In the data rows, 128 means zero.
Here are some rows, each followed by its group. Rows of different groups can look alike.
[ 87 119 156 173 178 156 132 109  91  77  73  79  91 106 126 141 156 167
 174 177 171 161 147 134 119 102  93  83  75  77  85  94 109 129 147 168
 181 184 183 169 152 130  99  82  85 101 139 171] 0
[185 218 191 175 159 134 116  96  80  62  48  37  31  31  34  34  41  49
  58  70  82  95 108 116 133 146 158 171 181 195 203 212 217 222 223 223
 220 211 199 181 164 145 124  97  80  64  41  74] 1
[141 124 117 120 129 137 139 138 133 127 121 115 115 114 115 118 127 130
 133 136 138 136 132 129 124 122 118 114 117 118 122 125 132 138 141 144
 139 135 131 128 122 120 122 131 137 139 134 117] 2
[180 178 134 103  71  57  60  73  80  92 109 128 146 161 174 181 190 192
 191 184 173 164 149 135 117 104  89  79  69  62  62  62  66  79  91 107
 130 150 170 180 191 197 204 186 154 123  81  79] 3
[114 133 141 137 125 115 111 113 119 127 134 139 141 142 135 129 124 119
 113 110 108 115 117 123 131 136 141 142 141 141 133 127 122 117 114 113
 117 126 133 143 147 149 142 133 121 115 123 144] 2
[174 123  89  86 104 136 158 174 175 167 152 129 105  88  78  76  82  90
 105 122 139 156 165 173 170 165 155 142 121 107  93  82  79  87  96 113
 138 157 172 176 174 160 138 107  90  92 126 172] 4
[175 112  87 102 133 164 173 168 153 129 101  86  80  81  90 105 127 146
 161 167 170 165 152 134 119 100  90  85  83  91 106 126 147 163 177 179
 170 154 130 106  91  84  95 128 157 170 148  84] 2
[197 121  68  66  91 140 176 193 199 186 161 129  99  75  56  50  57  74
  98 121 148 170 187 195 194 185 169 146 121  96  77  62  56  65  81 106
 139 170 193 203 197 180 141  94  69  73 123 194] 4
[166 202 199 206 223 223 217 211 207 203 203 197 192 186 179 172 167 162
 157 153 149 142 134 127 123 118 112 103 100  96  87  84  79  71  69  65
  62  54  53  53  50  46  34  38  51  58  55  92] 5
[148 154 139 130 119 111 109 105 103 101 101 102 106 109 115 120 129 133
 138 141 148 150 152 150 153 152 149 147 142 139 136 128 126 122 118 113
 111 108 104 104 106 111 114 122 133 141 153 146] 6
[166 201 199 205 222 225 216 208 207 208 203 197 190 185 177 173 166 161
 160 154 147 139 136 131 125 119 111 106 100  93  89  80  80  74  72  65
  58  56  53  54  51  43  33  39  50  59  55  93] 5
[178 109  82  99 133 167 180 170 153 131 104  82  73  75  86 107 127 146
 164 172 174 168 154 134 118 102  86  80  81  90 107 125 145 166 179 181
 172 154 131 106  90  83  93 125 157 174 149  81] 2
[179 222 207 207 207 199 179 165 153 138 124 111  98  85  76  66  59  53
  50  44  41  38  36  33  36  35  37  38  43  51  58  59  74  81  93 104
 120 131 143 156 170 183 201 215 211 212 223 176] 7
[178 175 133 103  76  62  64  71  81  92 111 127 144 160 174 183 186 188
 186 182 175 161 149 134 116 104  92  80  71  68  65  63  70  80  94 110
 129 147 166 178 188 195 198 184 153 124  81  81] 3
[205 148  76  49  47  82 125 161 193 212 218 202 182 155 124  94  70  51
  41  42  53  67  90 113 140 167 187 201 212 210 202 182 159 131 100  73
  51  41  48  68  97 138 182 214 208 181 111  54] 0
[180 108  82  98 133 169 180 173 156 131 102  78  72  73  87 106 127 147
 162 174 176 168 156 136 117  98  85  77  76  88 104 126 146 166 180 184
 175 158 131 105  87  81  91 124 160 175 149  79] 2
[193 190 134  95  56  36  45  55  65  80 104 130 150 174 187 200 209 207
 206 198 188 173 155 137 116 101  79  65  52  45  44  45  55  66  80 104
 126 152 174 193 207 219 221 201 162 121  68  65] 3
[154 174 165 165 168 162 153 146 141 132 125 120 110 106 102  98  91  92
  89  88  86  80  80  80  81  82  83  85  86  87  92  95 100 106 111 116
 126 130 137 143 150 156 166 170 168 169 175 152] 7
[ 80 118 159 181 183 161 129 106  85  69  65  72  85 105 125 144 160 175
 182 183 176 167 153 136 118 101  86  75  68  70  77  89 108 129 151 169
 185 193 189 175 154 129  98  78  77  96 142 178] 0
[174 124  88  86 102 134 159 173 173 167 148 129 107  90  81  78  79  90
 105 124 141 154 166 173 174 166 155 142 121 108  92  83  82  84  94 112
 136 157 171 176 174 161 138 108  89  93 125 173] 4
[167 125  93  95 106 133 155 165 170 161 145 127 108  94  87  83  85  95
 109 121 140 151 161 165 165 158 151 136 124 108  98  90  86  91 103 116
 136 152 168 172 170 159 137 109  96  98 127 165] 4
[140 145 143 142 143 142 140 137 134 128 124 122 119 117 112 113 111 112
 110 110 109 109 112 108 109 110 111 113 110 110 112 117 118 119 124 127
 126 130 135 138 138 140 145 144 146 146 147 137] 7
[ 95 132 157 160 146 123 103  96  90  97 108 120 139 150 158 161 158 152
 140 127 115 104  97  91  90  97 105 115 129 141 156 164 167 164 157 143
 128 111  99  96  97 107 122 150 161 161 132  94] 4
[144 141 129 121 112 110 111 113 116 120 123 126 128 134 138 141 144 144
 142 142 138 138 132 128 125 123 118 111 113 110 110 111 115 117 120 125
 129 136 142 144 148 150 151 147 137 128 118 115] 3
[169 194 173 162 152 134 119 105  92  80  67  62  58  56  58  58  64  70
  76  87  95 104 113 121 131 140 149 159 168 176 182 187 192 196 196 198
 198 190 178 168 153 142 125 111  96  82  64  89] 1
[ 84 148 170 154 121  91  80  87 102 125 149 167 173 171 159 143 123 102
  88  82  77  86 101 117 138 154 166 172 172 164 150 132 110  92  84  82
  89 110 135 159 172 181 169 137 102  88 113 175] 2
[178 191 159 133 107  85  73  68  61  58  58  66  76  88 103 117 132 147
 158 169 180 185 192 195 193 193 188 177 169 160 146 131 123 108  94  81
  71  65  60  63  71  76  88 113 138 162 193 175] 6
[103 139 151 143 124 105 103 104 114 126 139 149 154 150 144 133 121 112
 106  98 101 103 110 122 133 142 147 154 154 149 139 128 118 110 103 102
 108 117 133 145 153 158 150 135 116 106 119 155] 2
[ 76 150 176 160 121  86  72  82  99 125 151 173 184 180 167 145 125  99
  80  74  71  80  96 118 137 159 176 179 180 170 154 129 108  88  74  75
  83 107 134 162 181 189 175 138  98  81 108 183] 2
[152 164 153 145 142 133 124 116 108 101  94  89  85  85  86  88  90  95
  98 103 106 114 121 127 130 135 139 145 149 157 157 161 163 166 168 170
 169 164 158 154 144 138 127 119 111 105  94 106] 1
[ 89  40  42  32  16  16  28  34  36  35  37  42  46  54  58  67  71  82
  87  95 103 111 116 126 131 135 142 151 155 161 175 180 187 194 203 211
 217 224 221 223 227 234 245 242 224 216 218 170] 5
[164 198 194 201 215 219 209 204 203 201 197 194 187 182 175 169 163 160
 157 150 146 141 135 130 124 120 111 105 100  95  93  87  81  77  71  69
  65  59  58  57  56  50  41  44  55  63  60  95] 5
[ 82  36  46  47  44  58  77  91 103 116 126 137 153 162 170 180 190 196
 203 208 211 217 219 221 220 220 215 215 210 203 201 191 186 176 166 157
 144 135 120 105  93  79  59  49  50  48  39  80] 7
[ 99 120 148 163 163 151 130 114  98  91  86  91  99 112 124 140 150 158
 163 164 160 153 142 132 119 109 101  91  92  90  94 103 114 127 143 156
 165 172 171 159 146 130 109  96  96 108 137 160] 0
[158 126 102 100 113 133 148 155 158 153 142 125 112 103  95  92  94 104
 114 123 136 146 150 157 156 151 145 135 123 114 105  99  97 101 107 120
 132 146 159 163 159 149 136 114 104 107 126 156] 4
[164 191 181 179 183 176 165 155 144 135 125 115 107  98  92  84  82  77
  74  71  69  68  64  64  65  65  64  65  70  73  80  83  92  97 107 113
 122 133 141 150 158 167 179 186 184 185 192 161] 7
[ 53 136 195 199 169 114  74  53  46  56  83 118 155 185 203 209 203 189
 162 131 101  77  56  45  47  55  75 102 131 163 189 206 217 209 192 163
 125  88  62  48  55  76 119 172 205 200 137  49] 4
[126 117 117 116 115 116 117 120 118 119 116 115 114 120 117 116 117 120
 121 122 122 122 125 129 127 127 128 129 130 132 129 134 136 136 141 139
 143 141 144 143 143 144 142 144 140 140 140 133] 5
[209 148  74  44  41  77 125 164 196 217 220 209 186 153 123  94  66  49
  38  39  47  63  88 112 142 167 189 203 214 214 203 186 163 131  99  69
  50  37  42  64  94 135 183 217 213 183 109  50] 0
[123 119 125 130 137 142 139 137 135 130 128 125 122 117 112 115 113 112
 112 115 119 121 122 126 130 128 132 133 135 138 138 139 137 137 136 133
 132 130 128 124 122 120 121 120 126 132 139 137] 3
[176 186 156 135 107  86  75  69  62  59  60  65  75  87 102 119 130 142
 157 170 177 181 188 191 191 187 187 178 171 157 147 135 123 108  97  83
  72  67  64  66  73  81  91 113 137 160 191 173] 6
[141 148 145 147 153 153 151 152 150 148 147 144 142 141 139 137 139 134
 135 134 131 130 131 126 125 123 123 120 120 118 114 115 115 114 114 114
 112 110 109 112 110 107 107 106 111 112 110 119] 5
[165 200 195 202 217 221 212 206 204 203 200 192 187 181 176 173 165 163
 157 151 145 141 133 132 124 119 114 105 101  96  91  85  81  74  71  67
  61  59  58  55  54  48  39  41  55  61  59  94] 5
[104 122 145 155 158 147 130 115 105  95  96  95 103 109 126 134 146 150
 159 155 153 149 139 130 122 112 103  95  94  99  98 109 118 129 141 154
 161 165 161 155 146 131 113 101 102 113 137 156] 0
[147 165 162 164 174 176 171 168 165 164 162 159 156 153 152 147 146 144
 141 139 137 133 130 130 124 121 121 116 112 113 106 106 107 105 102 100
  98  91  94  94  93  88  85  86  92  96  93 111] 5
[121 127 133 135 137 136 130 124 123 119 114 114 118 121 122 128 131 132
 133 137 134 134 132 128 128 122 119 118 118 115 120 121 125 129 133 137
 142 141 140 138 135 131 125 122 122 124 132 138] 0
[104  73  71  67  57  57  63  68  70  67  70  71  72  78  83  85  92  95
 102 107 110 118 120 123 130 134 138 140 145 149 154 161 164 172 177 181
 186 191 192 192 191 196 202 203 191 185 185 155] 5
[ 68 112 170 193 195 168 132 100  74  58  51  57  77  98 128 149 169 185
 197 195 190 178 161 137 116  94  75  61  58  57  65  81  99 129 156 181
 199 204 204 186 160 130  90  59  63  88 144 191] 0
[103  84  94 103 112 123 137 145 154 160 168 170 172 170 169 169 169 162
 155 153 151 143 135 129 122 116 111 105  99  91  89  84  82  83  82  86
  85  91  99 106 115 122 136 148 154 164 175 155] 1
[112 104 114 123 136 145 150 151 152 155 151 147 142 138 132 127 123 119
 113 109 105 101 102  99 102 103 103 104 110 114 120 125 129 138 144 150
 155 156 160 159 155 150 148 137 127 118 106 110] 6
[146 123 112 119 129 141 144 141 136 127 118 112 111 108 113 118 124 131
 136 140 140 140 137 130 123 117 115 112 113 115 121 127 133 140 144 147
 144 137 133 124 118 116 120 131 140 142 135 114] 2
[ 86 146 167 153 122  92  82  86 104 124 146 163 170 167 158 141 124 103
  91  81  84  88 100 120 135 154 166 172 171 161 149 131 113  98  86  86
  93 111 134 157 170 179 167 138 104  89 112 173] 2
[108 122 142 151 154 142 129 116 108 101  98 101 107 119 125 134 141 148
 148 151 151 145 138 132 122 114 109 105 101 102 105 114 120 128 140 151
 158 160 157 150 141 129 117 105 106 116 134 150] 0
[171 211 208 215 233 235 227 219 216 216 214 204 200 192 185 179 172 169
 161 155 147 142 135 130 124 117 109 102  97  92  83  78  71  67  61  57
  49  46  42  43  41  31  23  25  42  50  46  89] 5
[196 122  70  65  89 137 176 192 195 187 160 129  99  73  55  52  56  74
  96 120 149 169 187 198 194 187 169 145 121  96  77  60  56  63  79 105
 136 168 191 202 195 179 142  94  68  72 123 193] 4
[ 93 132 158 160 146 124 103  96  90  96 107 121 139 152 160 163 161 152
 142 130 116 104  95  87  87  94 102 118 127 142 155 165 167 167 157 145
 128 112  99  92  94 106 126 152 165 162 134  92] 4
[172 125  92  88 104 135 155 168 167 165 147 129 108  94  83  79  86  94
 107 124 141 153 162 169 168 164 151 139 123 106  95  85  85  90 100 115
 137 153 168 174 170 161 138 108  96  95 127 168] 4
[189 142  87  64  64  92 127 153 177 193 196 188 168 145 121 100  81  68
  61  62  68  79  97 115 139 155 174 185 191 189 184 172 152 129 106  86
  68  62  66  81 104 133 169 196 193 168 116  70] 0
[140 137 127 121 118 115 117 117 117 122 123 123 131 132 133 137 136 135
 137 135 135 132 128 128 125 122 120 120 115 116 118 116 115 119 124 130
 131 135 139 141 141 143 143 141 135 129 121 120] 3
[114 134 143 137 127 113 112 111 118 126 132 142 143 139 135 130 123 116
 110 110 111 112 118 122 133 135 139 143 143 139 137 127 125 118 115 114
 115 124 133 141 146 151 144 133 120 115 124 145] 2
[112 109 124 135 146 154 156 151 149 140 134 123 115 110 104  99  97 101
 101 104 108 114 117 124 129 134 140 145 147 153 154 154 149 148 146 138
 133 125 119 114 107 105 104 108 122 134 149 147] 3
[177 191 158 133 107  85  75  67  59  56  57  64  74  88 101 116 134 145
 159 169 181 185 191 196 193 190 184 177 171 159 148 130 120 107  95  82
  73  65  61  65  70  76  87 112 136 161 193 175] 6
[111  91  93  95  96 101 109 114 118 120 126 128 135 138 141 148 150 152
 157 158 161 165 164 164 164 163 161 161 161 157 157 155 151 149 146 140
 139 129 126 122 116 110 103  97  98  98  94 108] 7
[ 84 146 167 153 123  91  82  87 102 125 147 165 173 169 158 143 120 103
  89  82  82  87  99 117 138 154 167 171 172 164 148 131 112  93  84  82
  90 110 134 157 170 178 169 139 103  87 112 174] 2
[100  70  73  75  74  83  96 107 113 120 129 131 142 147 155 161 169 171
 175 180 182 183 184 188 188 184 185 183 180 175 172 171 165 161 156 147
 141 133 123 116 108  97  85  79  80  80  70  98] 7
[115  99 101 101  99 106 113 120 121 123 126 130 134 137 138 140 143 147
 150 152 155 155 157 155 154 158 157 155 153 149 148 145 148 144 143 140
 135 133 127 125 118 115 109 106 105 104 102 113] 7
[202 147  78  51  50  81 128 162 187 207 213 201 180 153 123  94  72  53
  46  44  55  70  91 113 140 164 184 197 209 205 196 180 156 131 102  77
  56  43  53  71  99 134 178 208 206 179 111  57] 0
[125 129 132 130 131 129 126 124 121 122 124 125 126 129 129 127 132 128
 127 127 126 123 121 120 122 121 121 124 124 128 131 134 134 137 135 134
 131 129 127 125 125 128 130 133 137 136 129 123] 4
[181 141  92  71  75  97 127 151 171 185 188 178 163 142 123 102  86  73
  67  70  76  87 101 118 134 150 165 178 183 182 176 167 150 129 110  93
  76  69  76  86 107 133 165 186 184 163 117  78] 0
[180 109  81  98 135 169 180 173 155 128 101  81  72  72  84 103 127 148
 166 175 177 169 152 137 117  98  84  76  76  84 102 125 149 168 180 181
 175 157 128 104  87  80  92 124 159 177 150  78] 2
[149 132 114 106 106 116 128 138 146 149 151 145 141 128 121 116 110 107
 105 102 107 114 117 123 129 137 142 147 148 149 146 142 137 131 123 117
 110 107 109 114 121 131 144 151 153 143 125 109] 0
[185 219 192 176 159 135 115  99  79  61  45  37  30  29  29  35  40  50
  57  68  81  93 107 118 134 146 160 171 185 196 203 213 217 222 225 224
 222 214 197 180 164 146 123 100  81  64  39  73] 1
[190 227 199 181 164 137 114  93  71  55  35  25  19  19  20  23  31  40
  50  64  77  89 104 121 132 147 162 176 192 200 212 219 225 232 233 235
 229 220 206 186 167 149 123  96  78  58  31  68] 1
[139 125 119 122 129 136 138 139 134 125 122 117 115 115 116 119 125 130
 133 135 135 135 133 129 126 123 120 118 115 119 122 124 130 135 136 141
 139 135 131 125 123 123 123 130 136 137 133 118] 2
[175 125  88  87 101 135 160 172 174 167 150 129 107  88  78  75  81  90
 107 124 138 156 168 171 173 165 152 139 123 104  91  83  78  83  96 115
 137 159 174 181 176 161 135 107  89  90 126 172] 4
[156 162 145 130 117 105 100  93  91  87  88  91  99 103 112 121 127 136
 145 148 157 160 162 162 163 161 159 155 151 145 138 132 123 119 109 102
  98  94  93  94  99 101 107 118 134 148 165 154] 6
[138 142 137 133 131 129 126 123 122 119 114 110 110 109 110 110 111 116
 115 117 119 122 124 123 128 132 129 132 132 135 139 140 143 143 143 143
 145 144 140 139 136 133 130 128 125 121 115 121] 1
[111  87  87  83  77  76  82  86  85  85  87  86  88  90  93  96 101 103
 108 111 115 118 122 123 127 132 133 137 138 143 147 153 157 159 163 167
 170 173 175 172 176 183 182 184 172 169 172 147] 5
[113  98 104 109 118 126 134 141 145 149 154 154 155 155 156 152 152 152
 147 145 142 138 134 132 122 119 113 112 107 104 102 100  98  99  98  99
 101 106 110 114 119 128 131 143 147 153 160 146] 1
[ 66  43  84 119 154 185 203 215 221 223 220 206 191 173 154 133 117  97
  81  67  53  42  39  36  33  38  43  55  66  79  97 119 139 160 180 198
 214 227 229 224 216 206 189 158 121  88  44  64] 6
[131 131 128 130 132 131 132 130 130 130 129 128 126 125 126 125 126 126
 124 127 128 126 124 128 128 123 125 124 124 127 126 125 127 127 128 127
 130 127 131 129 130 127 129 127 129 129 128 127] 5
[140 147 143 143 143 141 139 136 132 130 125 121 119 114 116 115 112 109
 110 109 107 111 109 108 109 108 109 109 108 111 111 116 119 123 123 127
 127 132 135 136 140 141 144 147 147 146 148 138] 7
[ 89  59  77  89 101 125 141 156 167 177 188 193 196 197 196 191 187 183
 175 168 159 153 144 131 121 109 100  91  82  76  70  63  60  57  59  63
  64  73  80  93 108 121 137 153 167 180 198 169] 1
[148 151 137 128 120 115 110 107 104 102 101 103 106 112 113 125 128 130
 138 143 147 148 149 153 151 151 149 148 142 138 135 130 126 121 117 114
 109 108 107 107 108 111 117 124 134 141 153 145] 6
[ 71 113 168 189 193 167 130 101  75  60  50  61  74 101 125 149 169 185
 192 194 188 177 158 139 115  97  76  65  58  62  67  82 104 129 153 181
 195 206 199 184 158 129  92  64  68  91 144 187] 0
[169 138 101  86  86 103 126 147 163 169 172 165 153 137 125 109  95  85
  82  83  88  95 106 119 135 145 157 166 169 170 166 155 143 130 115  99
  90  86  87  99 111 133 155 173 170 157 121  89] 0
[143 154 152 156 162 163 162 160 159 154 153 150 147 143 145 141 140 140
 137 134 132 132 132 128 125 123 120 119 118 113 110 112 110 110 109 104
 104 103 105 103 102 100  95  98 102 105 103 116] 5
[ 76  37  60  77  95 121 144 163 179 194 207 217 220 222 217 214 210 204
 194 183 170 161 148 134 121 105  90  81  71  57  50  43  35  35  32  40
  42  52  65  83  97 115 138 166 181 198 223 184] 1
[ 90 145 164 150 123  95  90  91 107 126 145 159 166 166 155 139 123 105
  93  86  84  94 103 121 134 149 163 166 164 158 146 132 112  97  90  87
  95 112 135 152 169 175 164 136 107  94 114 169] 2
[124 129 133 131 131 126 126 123 123 123 123 123 126 128 130 130 131 128
 129 125 123 124 122 121 120 120 122 125 126 131 134 134 133 134 137 133
 133 129 125 128 125 127 132 134 136 136 131 122] 4
Which 5 groups are nearest to each row below, nearest first, going by the distance to the centre of the group?
[132 132 131 132 132 134 133 133 130 130 131 129 128 127 127 128 128 128
 127 128 128 127 128 125 129 126 124 125 127 125 127 125 127 126 126 131
 130 128 127 127 128 125 125 126 128 127 126 126] -> 7 2 0 1 4
[110 124 139 148 150 143 130 120 112 105 100 105 106 118 125 132 140 144
 149 149 147 142 140 131 123 116 112 105 103 105 106 113 119 129 140 149
 156 156 156 150 142 129 120 108 111 116 135 148] -> 7 2 1 4 0
[139 143 139 139 140 140 137 136 131 129 124 122 120 116 116 116 114 112
 112 114 114 112 114 111 111 111 115 114 113 114 114 116 119 120 126 127
 128 132 133 136 137 141 142 144 142 143 145 135] -> 7 2 0 1 4
[108 129 146 148 138 127 111 106 105 106 114 124 132 141 146 148 147 143
 134 129 120 113 104 104 102 105 112 119 128 135 143 149 153 154 150 139
 132 118 112 110 109 117 127 142 151 149 133 107] -> 7 2 0 1 6
[123 115 118 121 122 128 131 134 135 136 137 137 137 136 139 139 135 133
 136 133 134 131 131 127 122 122 122 119 118 118 116 117 115 117 117 120
 118 122 122 125 125 129 133 136 137 139 142 136] -> 7 2 0 4 5
[118 130 139 138 134 125 119 117 114 116 120 120 129 132 137 138 139 135
 132 127 121 119 115 114 113 113 118 121 129 131 138 141 144 143 142 137
 131 126 121 118 118 121 129 137 144 141 131 115] -> 7 2 0 1 6
[113 131 142 143 137 126 118 112 112 112 119 123 132 137 141 144 142 139
 134 127 122 116 112 109 110 111 113 122 129 136 140 142 148 148 146 138
 130 122 117 113 113 118 130 141 146 145 131 111] -> 7 2 0 1 6
[140 132 121 117 118 121 130 132 136 140 137 137 133 132 122 122 117 115
 116 114 113 119 123 125 127 133 135 138 139 137 136 137 135 128 127 124
 120 118 121 124 126 132 138 144 140 137 128 119] -> 0 2 7 1 4
Which 5 groups are nearest to each row below, nearest first, going by the distance to the group's nearest row?
[112  95 103 110 116 128 134 139 147 153 155 156 155 155 156 155 154 152
 149 148 143 138 133 128 125 118 114 111 105 105 102 100  94  95  95  97
  99 104 108 114 120 126 134 144 149 153 161 147] -> 1 3 5 4 2
[137 128 121 121 125 128 133 133 135 132 131 125 121 120 116 117 116 120
 121 125 127 133 133 135 132 132 129 128 129 124 123 123 122 123 127 129
 133 135 138 139 137 135 132 127 125 125 129 134] -> 5 2 0 3 4
Which 5 groups are nearest to each row below, nearest first, going by the average distance to the group's rows?
[149 164 159 158 157 156 151 144 138 131 125 122 116 110 103 101 100  97
  97  95  94  89  92  92  91  91  90  93  93  97  99 105 107 111 116 123
 126 132 137 141 146 152 160 162 161 163 166 147] -> 2 7 3 4 0
[108  98 112 123 134 149 154 158 160 160 158 152 147 141 136 126 122 116
 109 103 102  98  98  92  94  95  97 102 106 111 118 125 133 140 150 155
 161 165 166 164 162 159 152 138 127 115 101 105] -> 2 3 4 7 0
[132 129 127 126 126 127 133 130 128 126 125 124 124 121 120 121 123 125
 124 126 124 127 128 126 128 129 127 127 126 127 127 129 132 131 132 134
 134 136 134 132 132 133 131 130 129 128 129 127] -> 2 3 4 7 6
[163 172 150 130 113  97  89  85  83  78  78  82  89  98 107 118 127 140
 149 156 162 170 173 175 174 173 170 164 155 148 140 135 123 112 105  98
  89  84  78  85  88  93  99 119 135 151 175 162] -> 6 2 3 4 7
[162 126  99  98 112 133 149 160 161 156 145 128 111 101  91  88  93 102
 108 126 138 148 157 161 158 155 145 136 125 112 100  94  95  98 107 118
 135 150 161 164 161 153 136 112 101 102 128 160] -> 4 2 3 7 6
[153 158 141 130 117 109 102  98  99  95  94  96 100 107 113 119 127 133
 141 146 154 155 156 157 160 157 156 151 149 141 136 130 125 120 115 109
 103 100 100 102 103 105 112 120 134 145 159 150] -> 6 2 3 4 7
[114 106 115 124 135 144 148 150 154 154 150 146 142 137 130 129 121 117
 111 108 108 107 104 104 100 101 103 106 111 114 116 124 132 136 141 149
 155 159 158 159 153 152 149 139 128 119 106 110] -> 2 3 4 7 0
[112 102 114 124 136 145 152 153 153 156 154 147 144 138 132 126 121 117
 113 108 105 104 104 100  98 102 101 106 110 114 120 126 131 138 143 152
 155 158 161 158 156 153 147 137 127 118 105 109] -> 2 3 4 7 0
[147 121 112 115 131 140 147 144 140 127 116 113 106 105 111 118 122 131
 140 142 143 142 136 131 121 118 111 109 111 112 121 125 135 142 148 151
 146 140 131 122 117 114 113 130 140 145 135 112] -> 2 3 4 7 6
[152 157 142 130 119 109 103 102  96  94  94 100 104 107 113 119 125 135
 141 144 154 154 159 159 158 157 153 153 147 140 138 132 124 118 114 106
 104 103 101  99 104 105 110 122 134 144 158 149] -> 6 2 3 4 7
Which 4 groups are nearest to each row below, nearest first, going by the distance to the group's nearest row?
[111  99 104 112 116 125 134 138 144 149 150 156 156 155 152 153 152 151
 148 146 144 139 130 129 126 117 114 111 109 104 101  97 101  99  98 100
 104 104 109 118 119 125 132 140 147 153 161 146] -> 1 3 5 4
[129 130 127 128 128 128 129 127 126 126 125 124 126 125 125 125 121 125
 124 126 125 127 126 125 128 127 129 127 128 129 128 128 125 128 127 129
 131 131 131 133 135 133 131 129 129 128 130 131] -> 5 4 0 2
[117 108 117 125 132 144 146 146 148 147 146 143 140 135 131 125 119 119
 116 113 110 109 107 106 107 105 106 110 112 118 123 124 128 137 142 145
 151 155 154 153 149 147 144 138 129 120 110 114] -> 6 5 4 7
[133 130 124 122 127 127 127 131 130 130 129 127 125 127 125 121 123 122
 123 120 125 123 125 126 126 128 130 129 130 131 130 129 129 128 129 129
 129 128 129 128 130 131 134 134 134 133 130 126] -> 5 4 3 2
[119 117 124 133 140 145 144 140 138 136 132 125 120 114 112 111 107 111
 110 114 117 119 121 125 129 130 136 137 140 139 141 142 142 142 140 135
 132 125 123 118 118 115 116 117 126 131 140 138] -> 3 5 4 1
Group 0 spreads out most along one direction. Which 3 other groups' directions of most spread are closest to that one, closest first?
2 3 1
Which 3 other groups have their centres nearest to the centre of group 2, nearest first?
7 0 1
Group 3 spreads out most along one direction. Which 3 other groups' directions of most spread are closest to that one, closest first?
1 0 5
Which 4 groups are nearest to each row below, nearest first, going by the distance to the centre of the group?
[141 141 128 122 116 113 115 116 116 122 122 126 130 132 134 136 139 139
 140 138 137 134 129 129 126 122 118 116 113 112 114 113 116 118 124 126
 132 138 139 142 144 146 146 143 135 128 119 116] -> 7 2 3 0
[108 138 147 140 124 110 106 108 115 128 134 144 150 146 141 133 123 114
 106 103 104 106 114 123 132 141 147 150 148 146 137 131 119 112 108 108
 113 121 133 143 151 154 149 134 116 109 120 150] -> 2 0 7 1
[134 127 122 124 127 133 133 131 130 127 124 120 121 120 121 123 125 128
 129 131 132 130 128 128 126 124 122 122 119 123 124 126 131 133 133 137
 133 134 131 129 128 127 127 132 132 134 132 124] -> 7 0 2 1
[123 132 136 132 126 123 121 121 123 128 129 130 133 131 129 127 126 119
 119 118 118 119 124 126 126 130 132 133 136 135 131 125 125 125 121 119
 127 129 132 135 139 139 139 131 126 124 128 137] -> 2 7 0 1
[147 155 147 141 139 130 125 117 114 106 101  99  95  95  97  98 100 101
 106 112 115 116 122 126 129 133 137 140 144 145 149 155 154 156 160 161
 158 158 153 146 141 135 128 119 116 110 102 111] -> 1 7 2 0
[150 163 151 145 139 133 123 117 110 103  97  90  87  89  91  90  94  96
 100 105 112 114 121 124 129 134 137 142 148 152 153 157 161 163 166 164
 165 162 158 150 144 135 127 120 112 107  97 109] -> 1 7 2 0
Which 3 other groups have their centres nearest to the centre of group 7, nearest first?
2 0 1
Which 3 other groups have their centres nearest to the centre of group 1, nearest first?
7 2 0
